Read these off the array that follows.
1) Read off the maximum.
2) Read off the second entry, reading row by row.
3) Read off the entry directly above the centre entry.
4) Read off the first entry of the smallest entry's row.
5) Read off the largest entry in the first row.
6) Read off the 5th entry, reading row by row.
77,125,107,84,74,93,132
158,84,90,132,138,111,66
154,86,86,132,154,119,57
1) 158
2) 125
3) 84
4) 154
5) 132
6) 74

a =
[[104 119 102  91  87 129  52  90  79 115 100 140 126  75  95]
 [ 81  89 139 124 107  47 101 134 113 103  66  66  57 115 127]
 [119 114  82 105 109  86  82  82 124  93 124 132 146  75  77]
 [ 95 129 105 103  87  79 101 117  98  72  94  65  83 129 133]
 [ 75 117  99  70 106  89  87  83 103  98  79 100 100 108  95]
 [ 93  82 101 154 119  72 104 130 132  76  92 101  86 113  96]
 [100 100  88  63  78 110  87  84  85  79 100 126 121  91  87]
 [ 82 113 100  98  92 105  98  78 102  69  97 102  80 109  72]]
Counting starts at 0.
Find the entry just right of the smallest entry.
101
The entry at row 1, column 2 is 139
Find the bottom entry of the column that holds the smallest entry.
105
The top-right entry -> 95
Find the entry just left of 110.
78
Find the entry in row 2 and column 2.
82
Find the entry at row 0, column 0.
104
The bottom-left entry is 82
Find the top entry of the column that holds the largest entry.
91
Find the entry at row 0, column 1.
119
The entry in row 2 and column 0 is 119
Find the entry at row 1, column 0.
81
Find the entry in the bottom-right corner.
72
The entry in row 0 and column 2: 102
The largest entry: 154
Find the entry directly below the largest entry.
63
The entry just left of the smallest entry is 107
Find the entry just right of the largest entry.
119
Find the minimum.
47
Find the entry just left of 121.
126

W = 113 103 160 53 145 91 83
The entry just left of 103?
Answer: 113
The entry at the centre is 53
The entry just right of 113 is 103

B =
168 86 69 160 106 144 132 132 49 55 133 37
44 157 142 67 63 75 53 60 136 140 107 118
126 115 78 126 86 100 76 126 103 63 99 53
69 116 110 70 89 130 74 75 101 161 86 161
Indices start at 0.
The entry just right of 99 is 53
The top-left entry is 168
The entry in row 1 and column 0?
A: 44
The entry in the bottom-right corner?
A: 161
The entry in the bottom-left corner?
A: 69
The entry in row 0 and column 2?
A: 69
The entry directly below 136?
A: 103
The entry at row 0, column 1 -> 86
The entry in the top-right corner?
A: 37
The entry just right of 78: 126
The entry just right of 142?
A: 67
The entry at row 2, column 0?
A: 126
The entry directly below the smallest entry -> 118
The entry in row 1 and column 1 -> 157

Read these off the matrix that follows. Counting starts at 0.
1) Give the entry in row 0 and column 2.
2) Give the top-right entry.
3) Give the bottom-right entry.
4) Give the entry just right of 123.
5) Give the entry in row 0 and column 0.
6) Give the entry at row 1, column 0.
7) Give the entry directly above the largest entry.
8) Give the entry in the bottom-left corner.
102 93 97 107 95 107 89 88 106 71 121 94
33 123 114 78 91 109 84 64 128 99 96 125
79 79 113 140 102 113 133 110 83 71 126 85
73 122 100 128 100 64 67 98 98 131 113 132
56 100 92 77 101 103 96 85 116 99 104 129
1) 97
2) 94
3) 129
4) 114
5) 102
6) 33
7) 78
8) 56

Questions about the matrix below.
1) Report the third largest entry.
2) Report the 3rd-last entry, reading row by row.
3) Report the 5th-last entry, reading row by row.
4) Report the top-right entry.
5) Report the 1st entry on the main diagonal.
6) Report the fourth-last entry, reading row by row.
7) Report the entry in the bottom-right corner.
8) Report the second entry on the diagonal from the top-right corner.
99 114 87 99 97 102 103 102 96 96 102 114
100 109 92 103 110 104 97 103 107 95 100 109
105 93 92 99 95 102 93 99 107 91 104 93
103 88 96 103 122 103 97 102 99 87 96 88
101 88 92 106 113 105 92 100 100 100 99 88
99 95 92 102 101 104 105 106 103 89 99 95
155 106 98 172 102 104 108 100 110 110 103 106
99 99 107 103 96 99 97 105 90 123 94 99
105 107 103 100 126 105 93 126 92 98 104 107
101 99 115 98 98 101 107 99 97 95 94 99
104 87 89 106 103 107 93 103 100 94 114 87
102 120 89 98 100 103 94 106 109 88 104 120
97 106 90 102 97 105 93 112 102 92 101 106
103 104 87 103 96 103 109 102 128 94 103 104
108 100 87 102 97 104 119 100 95 100 135 100
104 71 86 101 91 144 93 104 100 97 106 71
1) 144
2) 97
3) 104
4) 114
5) 99
6) 100
7) 71
8) 100

array([[102,  98, 100,  96, 100,  93, 108,  99,  98, 102,  95, 110, 102,
         92, 101,  95],
       [113, 101, 114,  66, 103,  98, 136,  70,  98, 101,  82, 147,  67,
         79, 100,  84],
       [ 83, 101,  36,  62, 122,  97,  70, 131,  82,  83,  97,  99, 120,
        131,  80,  60],
       [ 80, 120, 103,  91, 113, 101, 111,  98, 101,  92, 101, 106,  89,
         98, 109, 107],
       [100,  97, 102, 105,  99,  96,  97, 102,  98,  99, 101, 102, 103,
        101, 103,  98],
       [103, 101,  92,  90, 101,  92, 116, 101, 101, 107,  92, 105, 107,
         87,  94,  99],
       [110, 101,  85,  99,  99, 106,  81,  97, 104, 118,  91,  97, 101,
         97,  97, 103]])
Which number is the entry just right of the largest entry? 67
The entry just left of the smallest entry is 101
Which number is the entry just right of 109? 107
The entry just left of 111 is 101
The entry just right of the smallest entry: 62
Which number is the smallest entry? 36
Which number is the entry just left of 84? 100

Read these off the matrix that follows. Counting starts at 0.
1) Report the entry at row 0, column 1.
2) Report the entry at row 1, column 1.
3) Report the entry in row 0 and column 2.
4) Report the entry in row 0 and column 0.
 74  115  132   39  151  157
162   65  107   76  104   52
1) 115
2) 65
3) 132
4) 74
